+1.00	-1.91	+0.51	-3.75	-5.15	+2.40	+2.38	-0.99	+1.26	+1.56	-0.39	+5.16	-2.96	-0.87	+2.39	+3.46
-0.58	-1.93	-3.06	+1.57	+4.98	+1.36	+0.62	-1.06	+0.89	-0.77	+0.17	-0.91	+1.24	-1.04	+1.13	+0.94
-3.18	-3.40	+5.70	+3.77	+3.31	+0.61	+1.12	+0.43	+1.60	+2.75	-2.01	+2.27	-0.65	-1.56	-5.11	+1.62
=>
+3.46	+0.94	+1.62
+2.39	+1.13	-5.11
-0.87	-1.04	-1.56
-2.96	+1.24	-0.65
+5.16	-0.91	+2.27
-0.39	+0.17	-2.01
+1.56	-0.77	+2.75
+1.26	+0.89	+1.60
-0.99	-1.06	+0.43
+2.38	+0.62	+1.12
+2.40	+1.36	+0.61
-5.15	+4.98	+3.31
-3.75	+1.57	+3.77
+0.51	-3.06	+5.70
-1.91	-1.93	-3.40
+1.00	-0.58	-3.18

+1.52	+4.65	-4.94	-1.87	+2.68	-1.62	+0.18	+3.37
+3.56	-1.78	+2.37	+2.28	-1.29	+0.68	-2.75	+2.35
-1.26	-2.04	+1.23	+1.72	+4.40	+1.52	+1.86	-0.76
+2.81	+3.16	-0.27	+0.13	-4.34	-0.28	+0.14	-2.93
+0.82	+3.76	-5.08	-0.97	-1.25	-0.86	-0.25	-0.42
-1.97	-1.05	-5.09	-4.54	-2.85	-6.44	-2.56	-4.35
-0.28	+1.65	-3.07	+0.29	+0.71	-0.16	+0.32	-3.03
-0.06	-1.26	-1.13	-1.73	-3.39	-0.71	-1.97	+2.87
=>
+3.37	+2.35	-0.76	-2.93	-0.42	-4.35	-3.03	+2.87
+0.18	-2.75	+1.86	+0.14	-0.25	-2.56	+0.32	-1.97
-1.62	+0.68	+1.52	-0.28	-0.86	-6.44	-0.16	-0.71
+2.68	-1.29	+4.40	-4.34	-1.25	-2.85	+0.71	-3.39
-1.87	+2.28	+1.72	+0.13	-0.97	-4.54	+0.29	-1.73
-4.94	+2.37	+1.23	-0.27	-5.08	-5.09	-3.07	-1.13
+4.65	-1.78	-2.04	+3.16	+3.76	-1.05	+1.65	-1.26
+1.52	+3.56	-1.26	+2.81	+0.82	-1.97	-0.28	-0.06

+2.18	-5.38	-1.78	+5.07	+1.79
+1.67	+0.53	+2.17	-4.22	-1.32
+0.03	-0.21	-1.46	+4.82	+1.34
=>
+1.79	-1.32	+1.34
+5.07	-4.22	+4.82
-1.78	+2.17	-1.46
-5.38	+0.53	-0.21
+2.18	+1.67	+0.03

-0.22	-0.29	-0.03	-0.22	-0.01	-0.15	-0.01	+0.03	-0.21	+0.00	+0.22	-0.30	-0.26	-0.16	-0.14	+0.02
-0.24	+0.34	-0.17	-0.26	-0.34	-0.14	+0.06	+0.15	+0.15	+0.08	-0.12	-0.39	-4.73	+4.79	+0.05	-0.26
-0.05	-0.01	+0.01	-0.09	+0.12	-0.15	-0.10	-0.04	-0.14	-0.04	+0.05	-0.02	-0.05	-0.09	-0.07	-0.13
-0.22	+0.47	-0.35	-0.82	-0.51	-0.49	-0.05	-0.68	-0.38	-0.63	-0.24	-0.89	-1.69	-1.63	-5.97	-1.23
+0.15	+0.48	+5.61	-0.32	-0.25	-0.94	-0.37	-0.42	-1.99	-4.93	+0.23	-0.36	-0.23	+0.00	-0.49	-0.60
=>
+0.02	-0.26	-0.13	-1.23	-0.60
-0.14	+0.05	-0.07	-5.97	-0.49
-0.16	+4.79	-0.09	-1.63	+0.00
-0.26	-4.73	-0.05	-1.69	-0.23
-0.30	-0.39	-0.02	-0.89	-0.36
+0.22	-0.12	+0.05	-0.24	+0.23
+0.00	+0.08	-0.04	-0.63	-4.93
-0.21	+0.15	-0.14	-0.38	-1.99
+0.03	+0.15	-0.04	-0.68	-0.42
-0.01	+0.06	-0.10	-0.05	-0.37
-0.15	-0.14	-0.15	-0.49	-0.94
-0.01	-0.34	+0.12	-0.51	-0.25
-0.22	-0.26	-0.09	-0.82	-0.32
-0.03	-0.17	+0.01	-0.35	+5.61
-0.29	+0.34	-0.01	+0.47	+0.48
-0.22	-0.24	-0.05	-0.22	+0.15

+1.55	+6.18	-3.52	+0.48
+0.88	-2.59	-2.12	+3.40
+2.25	-1.56	-1.75	+2.47
+0.29	+0.14	-1.26	-0.45
-2.60	-4.20	-0.14	+2.11
-4.26	-4.65	-5.65	-0.83
+1.28	+3.36	-4.09	-1.19
-6.57	-1.21	+2.95	-4.73
-6.22	+3.10	-7.27	-1.46
+4.32	-3.33	+5.67	+4.13
+2.22	-4.46	-6.62	+1.41
+4.62	-2.26	-5.04	+2.40
=>
+0.48	+3.40	+2.47	-0.45	+2.11	-0.83	-1.19	-4.73	-1.46	+4.13	+1.41	+2.40
-3.52	-2.12	-1.75	-1.26	-0.14	-5.65	-4.09	+2.95	-7.27	+5.67	-6.62	-5.04
+6.18	-2.59	-1.56	+0.14	-4.20	-4.65	+3.36	-1.21	+3.10	-3.33	-4.46	-2.26
+1.55	+0.88	+2.25	+0.29	-2.60	-4.26	+1.28	-6.57	-6.22	+4.32	+2.22	+4.62

-0.78	-6.07	-7.12	-0.45	+0.44	+4.29	-4.15
-1.52	-2.18	+3.80	+5.26	-3.84	+3.57	-6.48
+0.45	+2.40	+5.72	+5.25	+2.33	+3.02	-3.80
+0.04	+1.53	+5.80	-1.55	-3.71	+2.98	-1.23
=>
-4.15	-6.48	-3.80	-1.23
+4.29	+3.57	+3.02	+2.98
+0.44	-3.84	+2.33	-3.71
-0.45	+5.26	+5.25	-1.55
-7.12	+3.80	+5.72	+5.80
-6.07	-2.18	+2.40	+1.53
-0.78	-1.52	+0.45	+0.04

-0.38	-0.75	-0.23
-0.27	+0.63	-0.20
+5.55	+0.09	-0.24
=>
-0.23	-0.20	-0.24
-0.75	+0.63	+0.09
-0.38	-0.27	+5.55
